array([[ -0.1,  -3.8, -14.5,  -7.5, -16.4,  -0.4, -26.1,  13.0,  -1.8,
         -1.5,   5.7],
       [ -7.4,   7.8,   5.1,  -6.1,  -0.3,  17.6,   9.8,  -9.7,   0.3,
         11.0,   0.2],
       [ -5.2, -14.5, -17.4,   1.3,  11.8,  -7.2,  -4.3,  -6.2,  -3.1,
          4.5, -11.8],
       [  8.6,  -5.4,  10.5,  -6.1,   6.6,  -4.4,   6.4,  -9.4, -11.3,
        -12.9, -12.9],
       [ -8.3,   0.0, -25.7,  20.6,  -3.3,  12.8,   0.2,   6.4,   2.9,
         -2.1,  -5.0]]) -> 5.7

array([[ 0.00,  0.01, -0.08, -0.03,  0.04,  0.05, -0.18, -0.02, -0.03],
       [ 0.04,  0.13, -0.04,  0.12, -0.12, -0.06,  0.06,  0.04,  0.09],
       [-0.11,  0.01, -0.04,  0.12,  0.17,  0.13,  0.19,  0.06, -0.02],
       [ 0.28,  0.01, -0.01,  0.08,  0.07, -0.11,  0.02,  0.04,  0.02],
       [ 0.08, -0.01, -0.04, -0.18,  0.01, -0.03,  0.10, -0.02, -0.03],
       [ 0.08,  0.10, -0.04, -0.14,  0.07,  0.05,  0.23,  0.00,  0.02],
       [ 0.04, -0.08,  0.18,  0.04,  0.10,  0.00,  0.10,  0.16, -0.02],
       [ 0.00,  0.10,  0.18, -0.11, -0.09,  0.10, -0.10,  0.04,  0.03],
       [-0.07,  0.17,  0.11,  0.16,  0.17, -0.06, -0.02,  0.12,  0.02],
       [ 0.24,  0.03, -0.01,  0.08,  0.10, -0.06,  0.02,  0.02,  0.05],
       [ 0.00,  0.01,  0.22, -0.07,  0.01,  0.10, -0.06, -0.04,  0.14]]) -> -0.03

array([[-127.549,  -66.524,    8.637,  119.327,  -16.182,  -89.235,
        -292.781, -141.766,   69.021,  -20.667,  146.940, -165.881,
        -140.071, -115.088,   10.445],
       [-160.837,  -96.513,   37.338,  106.446,  -14.706, -164.233,
        -256.676,  -78.720,   50.511,  -58.685,  153.647, -144.167,
        -150.215,  -52.547,   30.625],
       [ -98.192,  -57.036,   18.034,  110.844,  -12.670, -187.325,
        -239.791,  -93.531,   50.449,  -95.314,  172.495,  -90.324,
        -224.048,  -60.167,   33.001],
       [ -28.892,   46.219,  -90.908,  -99.511,   95.524,   18.041,
        -252.915,    4.536,  -77.750,  -53.590, -235.026,   33.524,
          65.136, -127.939, -110.738],
       [  32.922,  182.436,  -47.938,  -65.209, -121.675, -141.495,
          37.270, -188.557,   -5.703,   25.121,  -95.766,   38.104,
         -10.217,  -99.454,   -8.873],
       [ -83.419, -149.865,  -12.638, -176.272,   34.987,  -29.411,
        -107.476,  -72.176, -166.589, -156.637,  -92.577,  -29.658,
         -12.497,   -1.566,  -31.205],
       [  25.463,  168.938,  -85.864,   -6.041, -117.875, -100.632,
          -0.490, -174.547,   -4.303,  -25.248, -115.110,   17.068,
         -38.186, -109.074,  -62.050],
       [ -70.958, -227.968,  -58.707,   -3.783,    8.847,   -9.940,
         -22.421,   -2.108,   68.456, -112.787,  -65.936, -197.849,
        -137.866,  -28.300,   52.006],
       [  73.741,  197.978,  -61.276,  -18.433,  -88.091, -106.091,
          40.929, -220.916,   16.728,  -17.238, -144.208,    3.299,
         -81.557,  -97.825,  -33.713],
       [ -95.325,   14.549,  -72.519, -167.430,  -65.524,    1.745,
         -44.178,  -26.231,  -94.292,  -89.801,  -84.825,  -59.157,
         -64.036,  -44.509,  -54.412],
       [  87.976,   77.168,  -18.084,  -97.573,  -94.371,  -86.168,
          89.749, -197.826,  -34.968,   29.717,  -94.244,  -21.839,
         -76.167,  -97.312,  -84.746],
       [-157.352, -272.726,   -2.759,  -70.366,  -27.809,  -29.995,
          81.128,   -2.538,   39.167, -124.194,  -40.145, -195.835,
        -110.365,  -77.877,   29.852]]) -> 10.445

array([[-27.845,  20.768,  -1.141, -11.017,  -6.254,  13.216,  -7.798,
         19.573,   9.644,  -8.426],
       [-26.362,  23.474,  -1.930, -12.655,  -6.178,  13.053,  -7.798,
         18.370,   8.133, -10.596],
       [ -5.288,  -5.738,  -5.063, -14.336,  -2.292,  11.705,  -7.798,
          6.619,  -5.479, -11.015],
       [-25.422,  12.996,  -4.503, -10.457,  -5.773,  22.457,  -7.798,
         15.345,   2.723,  -7.355],
       [-26.814,  15.210,  -6.626,  -9.084,  -4.026,  22.622,  -7.798,
          8.373,   1.892,  -4.865],
       [-25.398,  24.695,  -2.107, -12.634,  -6.362,  13.879,  -7.798,
         18.379,   7.559, -11.535],
       [ -5.741,  -6.977,  -6.222, -14.489,  -1.319,  12.252,  -7.798,
          5.294,  -2.933, -12.172]]) -> -8.426

array([[-1.040, -0.747, -0.241,  1.957, -0.579,  0.128, -0.151, -0.879,
         0.057,  0.717, -0.041,  1.023,  0.592, -0.268, -0.677, -1.002],
       [-0.684, -1.889, -1.777,  0.377, -0.771, -0.101,  0.137, -0.575,
        -0.123, -0.123,  0.044, -0.277, -0.302, -1.173,  0.281, -0.551],
       [ 1.982, -0.441,  1.097,  0.547,  0.275,  0.227,  0.098,  0.756,
        -0.028,  0.457,  1.693,  0.588, -0.025,  0.489, -0.252,  0.542],
       [ 0.430,  1.626,  0.806, -1.610,  0.470,  0.068,  0.394, -0.153,
        -0.052, -1.017,  0.054, -0.951,  0.578,  0.276, -0.338, -0.336],
       [-0.628,  0.089, -1.425,  0.899, -0.168,  0.109, -1.090,  1.551,
        -0.231,  0.660, -1.308,  0.696, -0.515, -0.344,  0.281,  1.770],
       [-0.684, -0.821,  1.586,  1.343,  0.102,  0.041, -0.255,  0.719,
         0.014,  1.090,  0.948,  0.969, -0.515,  1.373, -0.014,  1.018],
       [ 0.494, -0.259, -0.444,  1.016, -0.027, -0.038, -0.644,  1.083,
        -0.191,  0.934, -0.129,  0.925, -0.227,  0.165,  0.371,  1.665],
       [ 2.941,  1.549, -1.014, -0.318,  0.281, -0.003,  0.618,  0.432,
         0.203,  0.081,  0.020, -0.104,  0.451, -1.015, -0.601,  0.324],
       [ 1.514, -0.591, -0.624, -0.491,  0.087, -0.049,  0.438,  1.008,
        -0.126, -0.521,  0.670, -0.551, -0.596, -0.755, -0.331,  1.139],
       [ 0.136,  0.523,  1.721,  1.144,  0.158, -0.102, -0.509,  0.655,
        -0.016,  0.969,  0.002,  0.988, -0.187,  0.776,  0.129,  0.774],
       [-1.434,  0.751, -1.559, -1.378,  0.059,  0.049, -0.412,  0.027,
         0.230, -0.571, -1.279, -0.641, -0.146, -0.632,  0.318,  0.429],
       [-0.825,  0.181,  1.074, -1.164, -0.414, -0.246,  0.501, -0.147,
         0.346, -0.410,  0.352, -0.488,  0.192,  0.096, -0.018,  0.185]]) -> -1.002
---
[ 44   9 -47  72 -27] out 44, -27

[-88 -77  53 -32  42  37] out -88, 37

[-43 -39  22  85  13] out -43, 13

[ 19  -1  39 -11  58  89 -47] out 19, -47

[[ 86 -37 -34 -26  53  -8 -31]
 [-42 -50 -87  -4  30  64  24]
 [-34 -60 -69  -2  43  56  30]] out 86, 30

[-19 -45  80 -12] out -19, -12
---
[ 0.109 -0.081 -0.142  0.185  0.106] Answer: 0.106

[[  3.63  18.65 -13.16  -3.69   3.79]
 [ 13.22   0.19  17.21  -4.41  -1.16]] Answer: 13.22

[ 1.2  0.1  0.6 -0.4 -1.9] Answer: 0.1

[[  4.0   7.2   3.6  21.2  17.0  19.8   8.6]
 [ 17.4 -14.0  12.4  -1.9  -1.6   3.5  -7.5]] Answer: 17.4

[ 0.099  0.044  0.055  0.172  0.039 -0.141] Answer: 0.055

[[  52.9 -185.7  230.8    4.5   68.2  181.5]
 [ 164.5  169.8  176.9  168.6  164.1  178.9]
 [ 183.0  169.1  164.2  174.2  183.4  159.7]] Answer: 183.0

[[ -5.67  -0.84  -3.27  -1.39  -7.21  -6.55  -5.51]
 [ -4.77  11.91  14.10  -5.82  -5.06  -1.26   9.90]
 [  6.26 -19.85  -7.04  -9.57  -9.38  -6.43  -9.70]] Answer: 9.90

[ -3.9 -11.6  -8.0  13.6  -5.1] Answer: -5.1
---
[-50 -16  25  -6  92] value -50
[ 12   0  49 -45 -71  -3] value 12
[ 76  44   0  -2  11  27 -16] value 76
[ 35 -51  32 -15  14 -75] value 35
[ 84 -56  71  52] value 84
[ 69 -68 -49  65 -31] value 69
[  6 -86  51 -11   9] value 6
